In the rows, 128 means zero.
One turn sends every row of this set to another row. A few are shown first. Where does it send the rows asked after them?
z_286: [118 115 119 141 129 159 151 135 138 123 133 129 146 127 144 154 134 141
 138 125 119]
z_406: [109 101 138 123 133 107  99 114 113 129 136 134 124  78 151 109 133 160
 152 147 113]
z_765: [130  94 141 130 132 135  91 132 139 108 111 100 139 118 159 103 136 145
 160 156 113]
z_535: [114 123 110 149 132 154 139 138 128 129 134 141 141 123 149 154 148 135
 130 135 117]
z_364: [108  99 137 126 134 108  92 119 108 127 133 134 130  80 149 110 133 153
 148 152 107]
z_864: [111 105 134 126 136 102  99 120 119 124 142 135 125  75 156 107 139 158
 152 148 112]
z_632: [126  97 137 133 138 109  90 124 127 114 125 124 131  77 163 104 142 156
 162 159 111]
z_682: [153  85 136 146 140 133 132 133 154 129 131 106 150 104 134 143 133 124
 139 125 122]
z_493: [153  86 137 145 139 133 134 131 155 131 132 106 148 104 135 143 132 126
 140 123 124]
z_220: [107 124 120 137 133 140 131 148 120 135 138 146 148 118 145 150 159 133
 127 130 116]
z_911: [111  98 143 118 136 116 104 116 120 128 128 136 123  76 147 103 139 159
 157 156 122]
z_390: [124 100 161 134 135 111 132 119 162 132  98 146 157 108 156 147 157 145
 151 133 133]
z_543: [124  94 143 128 134 115  92 115 121 121 118 123 128  79 158 106 134 161
 164 156 115]
z_303: [138 103 134 138 115 120 111 113 167 102 124 144 166 125 165 147 129 148
 147 152 116]
z_845: [129  95 146 124 129 137 100 120 143 116 111  99 129 116 159 104 130 157
 166 148 123]
z_802: [115 126 110 148 133 151 143 135 134 129 139 142 137 120 152 154 150 140
 133 131 121]
z_512: [133 102 140 127 134 128 105 125 156 110 123 101 126 109 168 101 140 159
 169 145 125]
z_102: [124  93 141 131 136 114  87 122 120 117 118 123 133  80 158 105 137 155
 160 161 110]
z_573: [137 100 137 137 113 124 110 111 162 105 120 144 166 127 162 149 125 149
 147 152 116]
z_344: [133 101 135 134 137 126  96 138 152 102 123 102 136 111 167 100 146 147
 163 153 115]
z_917: [114 124 113 145 130 155 145 129 132 134 135 141 134 121 149 155 145 144
 134 129 124]
z_426: [153  85 138 146 139 134 132 132 153 131 130 106 149 105 134 143 132 125
 140 124 123]
z_18: [119 118 117 142 131 155 153 137 143 121 137 130 145 124 147 153 138 142
 139 124 120]
z_691: [110  95 143 122 136 117  96 123 112 125 125 136 131  80 143 103 139 150
 153 163 114]
z_178: [113 103 137 123 140 109 105 124 127 121 136 137 124  72 152 100 148 157
 157 156 120]
z_668: [119 117 115 145 132 155 150 142 141 118 137 130 149 125 147 153 140 137
 136 127 116]
z_905: [109 129 119 135 134 136 140 143 131 137 145 147 140 112 150 149 162 142
 132 123 124]
z_323: [122  95 163 135 133 116 125 121 152 133  91 145 163 113 150 148 152 139
 147 139 127]
z_521: [112 100 136 126 141 110  96 130 120 118 133 137 132  76 149 101 148 147
 152 163 113]
z_648: [153  86 136 146 140 132 133 133 156 130 133 106 149 103 135 143 134 125
 140 123 123]
z_255: [139 104 135 136 114 121 115 109 169 104 125 145 162 123 166 148 127 153
 149 148 120]
z_233: [125  97 140 129 137 110  95 118 129 118 125 124 126  76 163 104 139 162
 165 154 116]
z_185: [112 121 114 145 129 158 140 131 125 134 131 140 138 125 146 156 143 139
 131 133 120]
z_786: [107 125 126 129 129 143 142 132 125 145 138 145 136 116 145 152 152 148
 134 120 128]
z_53: [137 101 138 134 112 124 113 106 165 107 121 144 162 126 163 149 124 153
 149 149 120]
z_685: [124  98 158 140 137 111 122 131 154 125  95 146 169 111 153 147 160 132
 144 142 122]
z_210: [105 120 126 131 128 147 133 137 114 144 131 144 144 121 140 153 150 139
 128 128 121]
z_588: [126 103 156 140 139 106 129 129 164 125 102 147 163 106 158 145 164 138
 148 137 127]
z_608: [110 102 132 129 137 103  93 125 114 121 139 135 131  78 153 107 139 151
 148 153 106]
z_377: [118 115 118 143 130 158 148 140 136 120 132 129 150 128 144 154 137 137
 135 128 115]

z_102 goes to z_632
z_911 goes to z_691
z_685 goes to z_588
Now find these:
z_18 goes to z_286
z_905 goes to z_786
z_53 goes to z_573
z_864 goes to z_406
z_493 goes to z_426
z_535 goes to z_802
z_765 goes to z_344

One turn sends every row of this set to another row. A few are shown first. Where does it send the rows asked after them?
z_148: [111 142 118 134 131 156 139 125 139 127 153 137 143 105 175 127 127 121
 130 131 138 144 148 158]
z_340: [ 98 133 131 134 115 125 133 126  86 123 148 131 137 121 181 133 110 120
 129 112 146 133 155 144]
z_463: [106 143 131 126 105  92 138 114 116  96 130 144 145 147 118 137 145 124
 133 109 132 147 143 128]
z_363: [100 140 129 141 125 115 153 132  93 127 168 127 131 107 175 132  98 117
 121 126 147 144 152 143]
z_118: [105 129 147 126 130 111 177 126 131 138 163 129 138 168 127 137 145 127
 125 148 133 145 151 169]
z_679: [109 140 119 135 130 156 140 124 143 128 160 135 141 107 174 122 125 120
 129 133 138 142 151 150]
z_182: [109 139 119 133 129 158 136 123 141 127 154 137 143 109 175 124 128 121
 131 130 138 141 151 153]
z_361: [107 130 145 125 129 113 172 125 126 137 153 131 141 170 129 140 150 128
 127 144 133 146 149 178]
z_928: [105 132 157 140 131  89 131 100 141 128 139 129 135 116 105 120 106 124
 123 148 122 138 154 147]
z_109: [110 139 153 140 132  86 132 104 133 127 128 133 138 111 106 129 109 125
 124 146 122 146 148 166]
z_803: [ 94 130 133 135 116 125 135 125  91 124 156 129 135 122 180 128 107 119
 128 115 146 131 158 133]
z_983: [106 128 147 123 126 115 168 124 125 136 150 132 141 173 130 140 152 129
 129 141 133 142 150 176]
z_184: [108 137 155 141 133  86 134 103 138 128 137 131 135 112 105 125 106 124
 122 149 122 144 150 156]
z_391: [103 139 134 127 105  93 140 113 122  97 141 141 142 149 116 131 141 123
 132 113 133 143 147 114]
z_858: [103 142 127 138 122 117 145 132  84 125 151 131 136 109 178 139 106 119
 125 118 146 145 149 158]
z_506: [111 150 128 127 108  87 144 118 112  97 128 145 145 140 117 143 145 124
 132 111 132 155 138 142]
z_368: [109 152 131 135 117  79 165 122 127 102 158 139 137 128 110 135 130 120
 122 127 133 162 140 125]
z_229: [102 128 159 138 127  93 124  98 140 126 135 130 137 123 107 119 109 125
 126 144 122 133 157 143]
z_516: [105 129 156 134 124  96 115  97 131 124 119 134 141 125 110 124 117 127
 130 136 122 132 154 156]
z_258: [110 138 153 137 130  89 125 102 130 126 120 135 140 115 108 130 114 126
 126 141 122 143 148 169]
z_927: [ 94 131 133 138 119 122 142 127  95 125 166 127 132 118 177 126 102 118
 125 120 146 133 159 129]
z_761: [103 126 148 126 128 113 174 124 133 138 165 128 138 172 128 134 146 127
 126 147 133 142 153 164]
z_800: [102 140 136 130 109  89 149 115 128  99 154 138 139 144 113 128 135 122
 128 119 133 146 148 107]
z_353: [108 134 154 135 126  93 119  99 129 125 116 135 141 121 110 129 117 126
 129 138 122 138 150 166]
z_945: [113 156 128 134 117  78 163 124 120 101 147 142 139 126 111 142 134 121
 124 124 133 165 135 139]
z_481: [110 141 119 133 130 157 137 124 140 127 152 137 143 108 176 126 128 121
 131 130 138 143 149 156]
z_85: [109 141 119 136 132 155 142 125 143 129 161 135 141 105 174 124 124 119
 128 134 138 144 150 152]
z_589: [111 143 118 135 132 155 141 125 140 128 156 137 142 104 174 126 126 120
 129 132 138 146 148 158]
z_207: [104 125 147 122 125 117 165 122 127 136 151 131 141 177 130 137 152 129
 130 140 133 139 153 171]
z_823: [102 123 149 123 125 117 166 122 129 136 156 130 140 177 130 134 150 128
 129 142 133 137 154 165]
z_62: [113 155 127 130 113  82 154 122 114  99 135 144 143 131 114 145 140 123
 128 118 132 163 135 146]
z_621: [105 145 134 133 114  83 160 119 130 101 161 137 136 135 111 130 130 120
 124 126 133 154 144 111]
z_153: [102 143 127 140 125 114 151 134  88 126 160 130 134 105 176 137 102 117
 123 124 146 147 150 153]
z_55: [108 139 120 134 130 158 138 123 142 128 157 136 142 109 175 123 126 120
 130 131 139 141 151 150]
z_523: [ 96 135 132 141 122 118 150 130  96 126 171 126 131 112 176 128  98 116
 122 124 147 139 156 133]
z_824: [102 127 158 135 124  96 118  96 136 125 127 132 139 126 109 120 113 125
 128 139 122 131 157 146]
z_99: [101 138 128 135 118 121 137 129  83 123 146 132 137 115 181 137 109 120
 128 113 146 139 152 154]
z_485: [107 131 146 126 130 111 176 126 129 137 158 130 139 167 128 139 147 128
 126 146 133 147 149 176]
z_525: [102 123 149 124 126 115 170 122 132 137 161 129 139 175 128 133 148 128
 127 145 133 139 155 162]
z_526: [111 142 118 136 132 154 143 125 142 128 159 136 141 103 174 125 124 120
 129 133 138 146 148 155]

z_526 goes to z_589
z_858 goes to z_99
Now find these:
z_800 goes to z_621
z_824 goes to z_229
z_983 goes to z_207

